 94  107  138  109  105  155  178  144  124  152  152  116  166  101
 95  142  181  132  135   94  239  163   73   45  149  188   99  124
205  153  195   95   64  143   86  125   63  114  104   42  125   69
158   72  155   58   19  175  129   95   86   89   68  164  186   17
188  103  111  148  190  124  158  208  189  124  184   59  150  145
 84   86  168  219  207  119  126  203  185  171  233  156   96  176
out 116

179  143  168  117  126  151  139   93  116  117
150  206   66  150  134  185   26  218   90  150
124  109  161  152  159   92  200   84  214  152
 48   19  179  109  110   77  244  121  131  109
 24   17  162  124  121   64  246  139  155  124
174  193   98  118  109  203   32  197   37  118
out 93

4  3  6  3  6  5  7  6
5  3  7  2  6  4  7  6
6  4  5  4  2  3  7  2
5  1  5  5  5  9  4  5
6  6  5  6  1  4  4  5
6  4  5  3  2  1  6  5
3  3  5  4  6  5  6  7
4  1  6  4  6  9  4  5
6  6  4  6  1  6  5  7
5  2  6  3  5  7  7  6
6  5  6  5  2  2  7  3
6  4  5  4  2  2  8  4
out 5

640  456  462  451  662  631  735  432  615  503  354
405  407  342  569  406  512  359  517  412  324  559
410  424  207  599  376  400  522  643  392  163  559
498  339  473  539  534  604  537  614  357  566  516
521  510  622  502  750  466  542  450  640  667  337
598  526  696  420  666  401  547  387  410  689  508
403  464  495  656  447  682  784  467  626  488  464
683  357  596  200  626  399  434  513  458  564  641
out 615

53  40  42  42  52  70  29  26  38  55  37  20  69  52  82
66  43  71  54  45  57  25  56  56  40  51  15  69  60  68
26  57  26  42  63  49  86  36  36  63  35  88  33  49  30
69  44  67  54  41  56  17  55  59  41  58  14  68  52  73
53  62  57  62  41  23  64  81  69  44  75  84  28  42  15
37  42  33  35  64  73  53  16  26  61  20  36  64  60  73
77  47  81  62  35  44  18  76  73  32  72  19  64  52  59
42  62  40  54  47  29  72  65  59  53  65  92  25  39  18
out 69
---
27.6 19.4 -53.5 -15.4 -38.3
3.6 62.9 -30.1 -0.4 3.0
>> 62.9, 27.6

59.1 0.3 -19.6 -20.9
-49.4 -44.2 -22.4 -38.2
>> 59.1, 0.3

-22.8 -66.4 6.4 66.8 7.3 >> 66.8, 7.3

2.9 6.2 10.2 -53.1 -40.8 -7.6 -22.3
20.4 -47.3 -26.6 -13.7 -31.3 15.4 -16.2
>> 20.4, 15.4

-42.0 -38.1 -0.5 -28.4 32.7 53.4 31.8 >> 53.4, 32.7

24.6 8.7 -62.4 -11.7 3.4 >> 24.6, 8.7

17.0 -41.8 54.7 -10.8 >> 54.7, 17.0
---
59.9,-53.0,-45.4,-2.5,25.0,-6.4,-9.7
-6.6,-38.9,0.4,10.4,10.1,-16.3,28.7
-> -53.0

-5.1,-10.0,-10.7,6.5,-5.4,8.9,-17.2
27.0,38.8,0.2,-21.6,-40.2,23.1,-55.0
-> -10.0

-22.3,39.0,3.4,59.0
-24.6,27.8,-41.5,-3.7
-> 39.0

-19.5,13.6,-37.7,-52.7,3.2,22.9,-36.5
-27.2,-9.1,-5.2,12.1,8.0,13.3,5.6
-> 13.6

5.7,-10.0,-8.3,-22.3,-27.9,-15.2
18.0,15.8,-5.9,-21.5,-49.7,-12.0
-> -10.0

-12.2,-12.9,-17.2,20.0,4.0,1.3
7.7,-35.8,-19.0,-14.0,50.9,12.2
-> -12.9
---
[[17.0, -32.6, 29.5, 12.2, 48.5, 46.3],
 [22.6, -28.4, 32.3, 16.5, 50.8, 54.2],
 [34.3, -41.1, 50.7, 64.0, 29.5, 53.0]] → 29.5

[[-23.3, -24.0, -67.6, 49.4],
 [-17.3, -7.6, 31.8, 11.7],
 [18.4, 14.4, 1.5, 15.4]] → 1.5

[[35.1, -22.3, -15.5, -3.5, -5.8, -58.0, 22.0],
 [9.2, -12.8, -20.2, 13.1, 10.8, -14.0, 11.3],
 [-28.6, 16.1, 17.2, 1.5, 3.7, 50.6, -21.5]] → 50.6

[[35.0, 6.0, 21.9, 36.0, -65.9, -50.5],
 [31.3, 18.4, 14.8, 37.7, -68.1, -43.9],
 [27.0, 4.8, 16.4, 26.2, -61.4, -64.6]] → -61.4

[[-17.8, -17.5, -28.5, -0.9],
 [-3.0, -20.5, -18.4, 60.6],
 [-18.9, -32.9, 20.4, 37.4]] → 20.4

[[-3.7, -1.2, 5.3, -4.8],
 [-19.5, -14.0, 35.9, -22.9],
 [-15.5, 38.1, -59.6, 4.6]] → -59.6

[[-11.9, 27.2, -0.8, 3.2, -10.7, 10.3],
 [15.8, 7.2, 0.6, 17.7, 10.0, 17.4],
 [20.4, 53.9, -33.8, 18.1, -33.0, 36.0]] → -33.0

[[35.7, 57.3, 45.1, -51.2],
 [68.6, 13.2, -17.4, -60.0],
 [-61.8, 37.3, -16.0, -58.4]] → -16.0
---
-38.7 39.4 68.1 -35.1 35.1 -2.8 yields 39.4

-41.0 -33.4 52.3 44.4 34.4 30.2 43.1
-47.8 -36.7 59.7 51.9 43.3 38.3 48.5
yields -33.4

41.0 -26.7 17.3 -44.7 -42.1
35.1 21.2 -60.2 -58.4 20.8
yields -26.7

-64.8 -14.6 45.4 -22.5 yields -14.6

-52.1 -33.4 -0.2 -34.3 yields -33.4

53.5 -54.5 -52.1 -55.6 yields -54.5

-57.6 8.7 -17.9 -12.1 11.6 yields 8.7

6.6 -21.5 31.8 -24.2 -51.9 25.6 1.4 yields -21.5

-8.5 11.6 23.2 17.8 -21.0 -11.7
-2.8 26.9 41.7 39.0 29.5 -63.6
yields 11.6

-13.2 -26.2 -16.1 17.3 -57.8 18.4 yields -26.2
---
[ 62.2  30.4  11.1 -16.6  15.0] => -16.6
[ 39.4 -28.9  -9.3  48.5  28.4 -11.0] => 28.4
[ -5.7 -53.2   7.4  55.7  26.2 -49.8] => 26.2
[ 58.6 -27.2 -32.4  -3.1   8.8   2.7   2.1] => 2.7
[  3.0 -67.4 -46.8 -20.9] => -46.8
[ -9.5 -12.2 -65.0   3.1 -10.4  20.6  28.3] => 20.6
---
60.9 32.0 14.0 -62.8 -12.7 36.7 yields 14.0
49.4 48.5 -21.4 -12.4 yields -21.4
13.1 -27.1 30.3 43.3 -50.4 -5.7 32.6 yields 30.3
51.8 37.1 -9.0 1.7 -7.4 yields -9.0
41.7 -57.1 -26.6 -29.9 yields -26.6
-21.2 39.3 7.4 -53.7 23.5 yields 7.4
43.3 -53.0 -24.9 27.8 6.1 -14.2 yields -24.9
-17.2 56.1 22.5 54.7 -59.1 -53.9 yields 22.5
-18.9 -14.3 -9.2 48.1 33.9 8.3 -39.2 yields -9.2
-58.8 16.4 11.5 -44.4 27.8 -1.1 yields 11.5
